Where one turn sends some rows of the set: a few examples, then the rows asked:
q184: [ -6 -30  25   6 -38  -9  -8  12  21   6  17  56  -9  18   4  -8   7  -1
  31  18  13]
q839: [-10  -4   2 -26   2 -11  29  26 -20  23  -6  10   7  15 -18   8  37  -9
  27  -1  25]
q694: [-27 -22   3 -54  -2   7  -4   4   2 -31  25  22  20   1   0  -3  30 -18
  28  -2   1]
q30: [ -7 -32   8 -27 -38 -19 -25  21   5 -14  21  19  27  12  -8  14  -2  -8
   1  11  16]
q513: [-32 -13  20  -9 -18  14 -39  26  32 -18 -14   7  17  -7   0   2  12 -10
  45  21  24]
q860: [-16   2  -2 -30   2 -20  25  25 -11  24  -2   3  10   8 -18  10  28  -3
  37   5  23]
q334: [-28 -21  -3 -53  -4   7   2  12   3 -32  22  31  19   3   0  -1  26 -25
  22  -1   4]
q963: [ 19 -20   6  19   9   4  -8   7  -1  10  21  18  16   9   6  -4  33  -4
  39  -9  25]
q759: [-43   3   2  -6  -4  12  16  11   1  -9 -17  25  14  -8  14  21  -5   7
  25   6  35]
q574: [  0 -10 -13   0 -13   1   5  31  37  25 -29  12  19  14  -4  -1  23   4
  46   1  35]
q448: [-27 -21   1 -57 -43   5   6   5  31 -10   5  10   2   5 -10   1  26   5
  50   5  26]
q707: [ -9 -26  20   4 -38 -15  -9  14  27   5  17  53  -8  14   3  -7  -1   0
  34  21  14]
q404: [  4  -4 -18  10   9 -16  -5  23  20   7  21  20  22  -5   6   4   7  -6
  46   2  26]
q565: [  7 -18  -6   6 -14  11   9  29  25  25 -31  18  15  23  -3  -4  34  -2
  36  -5  38]
q668: [  4 -13  -4   0 -12   5   0  24  34  27 -27   6  17  15  -4  -4  30  10
  49  -1  32]
q458: [-14   1  -4 -28   1 -17  29  30 -15  22  -4  10   9  12 -18  11  29  -9
  31   2  25]
q384: [-36 -12   6  -6 -21  14 -26  40  31 -22 -19  22  17  -2   1   7   6 -26
  32  23  31]
q241: [-11   0   6 -31   3 -16  22  19 -15  24  -2  -1   9   9 -18   7  33   1
  39   1  20]
q660: [-29 -20  -2 -55  -3   4  -2   9   6 -31  24  25  20   0   1  -1  25 -20
  27   0   2]
q238: [-36  -6   8  -1  -6  23  21  11 -11  -9 -19  33   9   2  16  19   6   0
  14   1  37]
q534: [ -8 -28  21   6 -37 -12  -7  15  23   5  16  56 -10  17   5  -7   2  -3
  31  20  14]
q455: [  9 -17   1   4 -13  11   3  22  26  27 -30  10  14  20  -4  -6  37   6
  43  -5  33]
q828: [  2 -13 -14   3 -14   5  10  34  31  24 -32  20  16  19  -3  -1  26  -3
  38  -1  37]
q815: [ -8  -5   8 -27   2 -11  25  20 -20  25  -4   4   8  14 -19   6  40  -3
  33  -1  22]
q874: [-30 -18 -12 -55 -47   3  17  18  30 -13   1  24   2   8  -8   6  18  -9
  39   6  32]
q215: [-17 -30  14 -51 -43  17   6  -2  18  -8   3  10  -2  14 -10  -3  41   5
  44  -2  26]
q548: [-15 -35   9 -46 -46  22  17   7  10 -11  -1  26  -6  23  -8  -2  45 -10
  28  -5  32]
q326: [-22 -26   5 -52  -2  11  -2   5  -1 -30  23  24  18   6   1  -4  34 -21
  24  -4   2]
q695: [ -6 -33  14 -28 -37 -18 -31  15   6 -13  22  13  28  10  -8  13   1  -4
   4  12  15]
q827: [-24 -27  -8 -48 -47  13  24  20  17 -14  -3  35  -3  19  -8   4  29 -18
  26   0  37]
q974: [  7  -9 -22  16   6  -9   6  31   8   5  16  35  19   4   8   5  11 -20
  30  -1  33]
q706: [ -8 -26  24   3 -37 -13 -11  10  27   7  18  49  -9  14   4  -8   2   4
  37  20  12]
q973: [-32  -6  26  -4  -2  24   5  -9  -7  -4 -13  11  11  -4  13  14  15  21
  32  -1  29]
q218: [ -5 -29  28   5 -37 -10 -12  10  22   7  18  51  -9  16   3  -8   6   3
  35  19  11]
q591: [-29 -11  24   1  -4  29  14  -3 -17  -6 -17  25   7   4  14  15  19   8
  17  -3  34]
q500: [-20 -29  31   4 -20  34 -29  25   9 -18 -20  22  10  12   1  -1  33 -24
  24  10  28]
q640: [ -1 -39  18 -24 -38 -12 -27  16  -4 -14  20  20  24  17  -7  12   8  -9
  -4   7  16]
q205: [-40   3  13  -9  -3  12   6  -1   3  -5 -12  12  14 -12  12  18   0  20
  35   6  29]
q407: [ -3 -37  19 -27 -37 -13 -31  12   0 -13  22  13  25  14  -8  11   7  -3
   3   8  14]
q992: [-24 -24  35  -3 -18  27 -40  15  20 -15 -14   6  14   2   0  -3  30  -9
  41  13  23]
q608: [ 16 -19  -7  21   7   2   3  21  -4   8  17  35  15  13   8   0  28 -19
  26  -8  31]
q795: [-25 -25   1 -51  -4  10   2  10  -3 -32  23  31  17   7   1  -2  32 -25
  20  -4   4]
q705: [-28 -23  13   1 -22  26 -20  41  15 -22 -22  32  12   9   2   6  19 -34
  19  16  34]
q416: [ 12 -10  -2  11  11  -8 -13   8  12  11  24  11  21  -3   5  -1  20   4
  51  -3  21]
q429: [ -5 -37  10 -25 -38 -13 -23  21  -1 -15  19  23  25  16  -8  14   2 -12
  -5  10  18]

q407 moves to q695
q574 moves to q828
q815 moves to q241
Now these:
q874 moves to q827
q404 moves to q974
q384 moves to q705
q694 moves to q660
q759 moves to q238
q184 moves to q218

Where one turn sends some rows of the set: a few examples, then the rows asked:
q113: [-29   5   1  17 -27  -6  -6  25  -6  -1  19   7 -21   8   3  29  -8  20
  11  -9   2]
q280: [  0 -32  -4 -15  24  12   3  10  11  -3 -19  14 -11   3 -16  40   1  12
 -12   7 -19]
q338: [  0 -16 -25 -18  26  21  10  15 -14  -3  -7  22 -23   2  -1  39  12  -7
 -10   8  10]
q603: [-21  -8   3 -21  -8 -16  11  -9 -26  13 -12  -3 -27   9  12  20 -21  16
  -6 -35  15]
q763: [-25 -26  25 -10 -12  -4   6   3 -12  19  -7  -6 -20   3 -10  14 -18  23
 -22 -22   7]
q985: [ -5   2  13 -28  24  -5  20   7 -11   3   1  22   5 -28   5  -7 -32  11
   7 -21  -1]
q101: [ 13  18 -10  -3   4  -6  30  23   8 -38  11  12  -3 -17  12  16 -29  -9
  14 -21  -6]
q755: [-14  15  -7  10  -7 -19  10  24  -9 -11  -3  13 -40   3  20  29 -21  16
  11 -28  11]
q304: [-26  -8 -24 -14  -2  34  18  13  25 -16   6  14 -13   2   7   3 -18   4
 -24  -5  43]
q243: [ 16 -34  14 -21 -13  16   3   8   4 -16 -15  27  -9  18   9  21  16   3
   2 -19  28]
q938: [  3  13   1  12  -1   7  42   5  -1   3   4  14  -2 -14 -11  17 -31  -1
  30 -24   3]
q214: [-31   5  17  19 -14   3  18   4 -15 -23  -2  -9 -23  -1 -17  15 -16  -3
  12 -19  13]
q592: [ -1 -19 -14  22  -7  -4   0   2  30  -9  11   2   3  14  29  28  -1 -27
  -3  -1  11]
q483: [ -8  18  -5 -12   7 -20  41  -1  18 -35   2  14 -21   0   7  16 -26  12
   9 -19  -3]
q370: [ -9 -17  11  -4  12  23   4   2   0 -33 -29   0 -17  -5 -10  18   2  -6
   1  25   8]
q616: [-21  -2  31  -6   3  -6  -6   7 -16 -10 -10  -3 -24 -16   7 -14 -14  21
  -4  -5   9]
q83: [-25 -33  -9   7 -11   1   5  29   7  -7  -4   3   9   4  27  21  19  -5
 -32 -18   7]
q958: [ -7 -14 -25  -3 -24  24   5  26  17 -25  -9   9  -1  -2  24   5 -27 -10
 -12 -33  37]
q710: [ 10 -11  11 -16  14  -8  30 -12  16  -6  -6   0  -8 -14  -3 -15 -34  12
 -22 -10 -10]
q293: [ -2  12  -8   4 -19  -6  -1  27  27  18  -1  10   7  23  11  -3 -22   8
 -19 -24 -12]
q554: [ 25 -11  -7 -10  12  -7  32  -7   5  -1   6   6  -6 -19   3 -23 -11   5
 -13 -24  -5]
q394: [-26   4  -5 -14 -19 -20   9  12   8  -6  -8   9  14   6  12  23   4  -4
 -23 -11 -31]
q264: [-34 -14 -21  -5  -3  13   6   9  21   1 -10  -4  -5  -7 -12  16 -35   2
 -18  30   1]
q325: [ 10 -17  -8 -14   7  20  15   7   8 -19  -3  44 -29   8  13   7   9  -6
 -10  -1  40]
q724: [-30 -26   8  -7  -6 -16  -2  -5  -8  18   7   9 -19   3  -2 -10 -24  11
 -27 -24  12]
q182: [-13  -8 -33   2  -2  11   4   2  28  -7 -17   5  -2 -12  13  24 -46  -5
 -14  18  -5]
q646: [  0  -9   2  -6  -2 -16  -2  -2  25  -3  13   7  -1  25   5   6 -11 -27
 -13 -47   5]
q581: [ -8 -13 -18  -5 -10  18   8  25  27 -16  -2  15  -8 -11  14 -22 -34  -9
 -15 -10  39]
q180: [  1 -26  -5 -12   7  16  10  17  -6   6 -11   8 -11  -1 -18  45  14   3
  10  15  -6]
q73: [ 20 -27  -1 -22  -1  12  12  21  -5 -20  -3  31  -8   2   6  10  10 -20
  12 -21  33]
q452: [-23  -4  -7 -14  19  24  -9  29   8 -12 -20  13  -1 -25  13  11 -30   9
  -2  18   9]
q685: [  6 -17 -23   3  22   9  12  26  29  -4   9   8  16  29   2  14 -14  -9
 -16 -15 -11]
q236: [  2   0   0 -22   9  -5  39 -12  12   3  -8 -13 -18  -5   0   1 -17  35
  -9 -29   0]
q376: [-18  -1 -34 -12  -2  31  12  -2   8   9  -4  -1 -11  -1   6  31 -15   4
 -12  29  16]
q543: [-13   4  10   8 -31  -5   3  25 -17  -8   8   9 -18   4  12  42 -15   1
  21 -21  14]
q977: [  4 -24  -2 -12  -8   0  13   9  11  10 -11  23  21  28  23   0   0   6
 -28   7  -5]
q722: [ 11  -9   3   8  -6 -15   7   6  22   1  -2  -2  -8 -11  17  21  28  -8
 -11 -28 -14]
q386: [  4  16 -15  -7  -5  -6  31  12  -2 -34  22   9   2  -4   0  22  -3  -7
  21 -14 -15]
q558: [ -9 -14  -7 -13  -4  30  12  15   9   8 -14  33   8 -13  10  10 -41 -10
  10 -11  39]
q401: [  4 -28   6   4   1  39  25  10   3 -10 -21  14 -11   0 -21  17  -4 -14
   8 -20  33]

q236 moves to q325
q73 moves to q763
q243 moves to q724
Now these:
q558 moves to q214
q685 moves to q722

Where one turn sends some rows of the set: a few examples, then the rows asked:
q623: [ 27   2  13  -4   0   6 -40  -7   5  12 -10  61  -6]
q858: [ 33 -21  13  14  -9  25  21  -5 -26  30  -1  31  22]
q339: [ 19 -23  33   0 -10  11 -31   1 -34  -6  21   9  -7]
q866: [-13  -2  13  26 -24   2   3   2  -5  20   8  35 -11]
q536: [-15  -1  29   6 -24   0  -9   0  -8  18  11  30  -6]
q470: [ 23 -22  44   1 -15  13 -20   4 -35  -6  30  15  -2]
q159: [ 58 -10  10  -2 -29   7  -2   4   5 -19  -2  25   1]
q857: [ 28   0  11  -3   4  12 -35 -20   6  13  -6  64  10]
q887: [ 60  -8   1  -1 -31   7  -7   1   5  -2 -12  35  -6]
q442: [ 58  -9   5   3 -30   9  -5  14  -4 -17  -4  37  -1]
q663: [ 63 -10   9   1 -28   8  -2   3  -1 -10  -9  25  -2]
q484: [ 25 -23  31   8 -18  13 -29   8 -36 -14  18  19 -11]
q366: [-10   1  28  21 -23   3  -2  -6 -13  21   1  37  -9]
q523: [ 30  -2  19   9  21  44 -26 -12 -12   7  18  14  19]
q913: [ -7   1  20  19 -24  -8  -7  -1  -6  16   7  37 -14]
q572: [ 41 -21   3  18  -6  24  17  -2 -13  31   6  36  25]
q571: [ 30   2  22   4  16  49 -24  -8 -10   3  19   8   8]
q200: [ 25   5  16   5  23  49 -23  -8  -6   9  10  13   9]
q819: [-11  -2  21  16 -21  -6   1   6   0  21   5  39  -3]
q731: [ 66  -5   2  -7 -25  10  -4   7   2  -7  -6  33   0]
q300: [-15   1  17  17 -19   7 -10   4   0  22   4  40  -7]
q491: [ 24   2  17   4  18  45 -20  -5 -15  13  19   6  12]
q77: [ 59 -12   8   6 -35   7   3   7   3 -10  -6  26  -1]
q420: [ 41 -22   2   2 -12  26  24   2 -18  23   3  34  21]
q664: [ 31   6  20   9  21  48 -24  -2 -11   9  23  15   7]
q219: [ 31  -3  12   8  14  49 -18 -10  -9  12  25  11  15]
q909: [ 23   1  10   2  -6   7 -32 -19   3  15  -5  66  -7]

q523 moves to q366
q913 moves to q731
Now these:
q219 moves to q536
q339 moves to q909
q857 moves to q858
q623 moves to q572
q159 moves to q200

Where one turn sends some rows of the set: a few examples, then the rows asked:
q132: [ 13   7  33   6 -19  16   6  -3  23  -3 -19  -6   2 -18 -31 -20   5 -23
 -24 -22 -11   6 -10 -27  40]
q375: [  8 -15  -5 -18  17   0  -8 -11  15  22  -3  12  12  -2  -1 -16  -2 -11
  23 -17 -22  -8   7 -27 -24]
q687: [ 18   4  45   1 -39 -12   4   5   6 -21 -16   1   5  -4  -2  -5 -17 -14
  -2 -13  22  16 -10 -18  23]
q517: [ 12  -2  19 -15   8  25  -9  -2  44  29 -16  14 -14 -26 -34 -17   5 -18
   3 -19 -16   6   8 -14  16]
q975: [  6 -10 -17  -3  -6  17  -5 -11  27   9 -11  19 -10   1 -20 -31  10   2
   1 -28 -27 -22  17 -30  -3]
q434: [-22 -21  -4   0 -25   3 -20   8  -8   8   1  15   8 -32 -34  -7 -13  16
 -18  -8   3  -7  -8 -29  13]
q462: [  5 -28   5 -13 -41   0   6   5  -3  -1  -7  17  -6 -16 -16  -7  -9   5
   0   1  36 -11 -14 -19  20]
q251: [  2 -17   5 -14  20   7 -14 -25  15  38  -2  18   8 -11   1   3  -7 -17
  20 -22 -15  -2  17  -3 -10]
q784: [ 17  -7 -19   5 -24  15   5 -14  24  -8 -24   6  -7   1  -4 -27  18   1
 -17 -28 -26 -21   4 -26   5]
q940: [-13   8  23  -6  15   7 -22 -20  12  32 -11   8   1 -20  -6   2  -5 -33
   5 -27 -23   2  25  13  -3]
q165: [  9   7  11  -2   0 -11   4 -29   7 -16 -30  17   6  -7  26   5  -5 -25
 -13 -27 -32 -11  10 -12 -20]
q624: [ 17  11  19   9  -9  -8   8 -23   9 -33 -35  17  -3  -6  13  14   2 -27
 -23 -25 -19 -12  17   2 -11]
q890: [  6  -1  23   8  -3  14 -32  -1  12  -8   3   9 -18 -18 -17  12 -25   6
 -22  -2 -13  39  30   3   5]
q959: [  3   1  -1 -11  17  -9   2 -19  15   0 -13  19   4  -5   6  -3 -12 -21
   3 -25 -35 -19  10 -18 -32]
q321: [  8 -17  -1 -16   9  10 -18 -10  27  28  -4  27  -4  -5 -12 -21  10   0
  21 -20 -20  -4  25 -35   1]
q556: [  2 -18  -9  11  -8  12 -10  -7   1 -15  12  -6 -18 -12  -5   4 -26  16
 -30   9 -21 -10  11 -26  -1]
q550: [ -7 -12   4   3 -15   4 -30 -10  -5  -7 -25  43  -3 -25 -17  21  -8  10
 -10  -6   7  13  26  16 -20]
q848: [  7 -25  -9 -10  -7   7   2  -4   0  -9 -24  17   1 -33 -18  14 -13   5
 -15  16   7 -17 -14  -8 -25]
q798: [ -5 -10  27 -16 -37 -12 -11  17  -3   3  -3  18   3 -21 -21  -3 -16  -7
   7 -13  35  22  -5  -8  24]
q199: [ 12  -5   9   1   6   9 -15  -5   4 -20  -5  -2 -18 -17   3  20 -28   1
 -21  19 -17  10  18   5 -23]
q267: [ 11 -22   1 -11 -36  -7   1  -7 -11 -21 -21  31  -8  -7   3   7  -9   3
   5   4  32 -13   5  -2 -12]
q976: [ -4  25  42  11 -14  -5 -19  -5   6 -10 -24   2   3 -14  -9   1   5 -33
 -17 -31 -15  18  24   6  21]
q151: [ 12   8  36  10 -49 -10 -14  -4  -5 -26 -22  11  -6   5  11   1  -4  -6
   0 -12  20   8  22   0  18]
q584: [ -5  19  34  -1  -4   3 -24 -13   9  16 -25  -4   6 -21   1   2   2 -37
  -8 -29 -20  18  18  14  11]
q845: [ 11 -10  19  13 -53   1   3  -7  -1  -9  -8  -7  -1  -1   2  -6 -11  -2
 -10 -17  27  -6  -5  -4  32]
q820: [ 13  -7   6   0  -7  11 -14  24  24 -11  13  -6 -15 -20 -27  -4 -24  12
 -25   1 -17  22   7 -26  12]
q768: [  2  -5  27 -14 -29 -18 -15   1 -12 -15 -19  35   2  -8  -3  11 -17  -8
  12  -8  31  21  14   5  -8]
q915: [ 31  -7  27   3 -40  -7  14  -4  12 -28 -26  10 -10  -5  15  11  -9 -10
  -7  -2  22 -11   1  -3  13]
q37: [ -2  -3  22 -14 -11 -11 -25  32  14  -8 -15  31   8 -37 -35   7 -16   1
  -8 -11   4  30   3 -14  -5]
q61: [ 18   1  25  -5 -13  26  -4  -9  40  17 -22   4  -8 -27 -26 -19  10 -19
 -15 -23 -14  13  -5 -23  35]
q387: [ 16 -16   9 -22  16  12 -17  -2  35  37  -8  17  -5 -19 -12  -6  10 -15
  24 -16 -11   5  21  -4   0]
q528: [ 17  -4  -6  17 -28  16  15 -21  13 -18 -23  -3  -5   1 -10 -15  12  -8
 -27 -24 -14 -29   0 -15  13]

q528 moves to q624
q375 moves to q251
q975 moves to q959
Now these:
q784 moves to q165
q550 moves to q37
q267 moves to q768
q890 moves to q820
q915 moves to q151

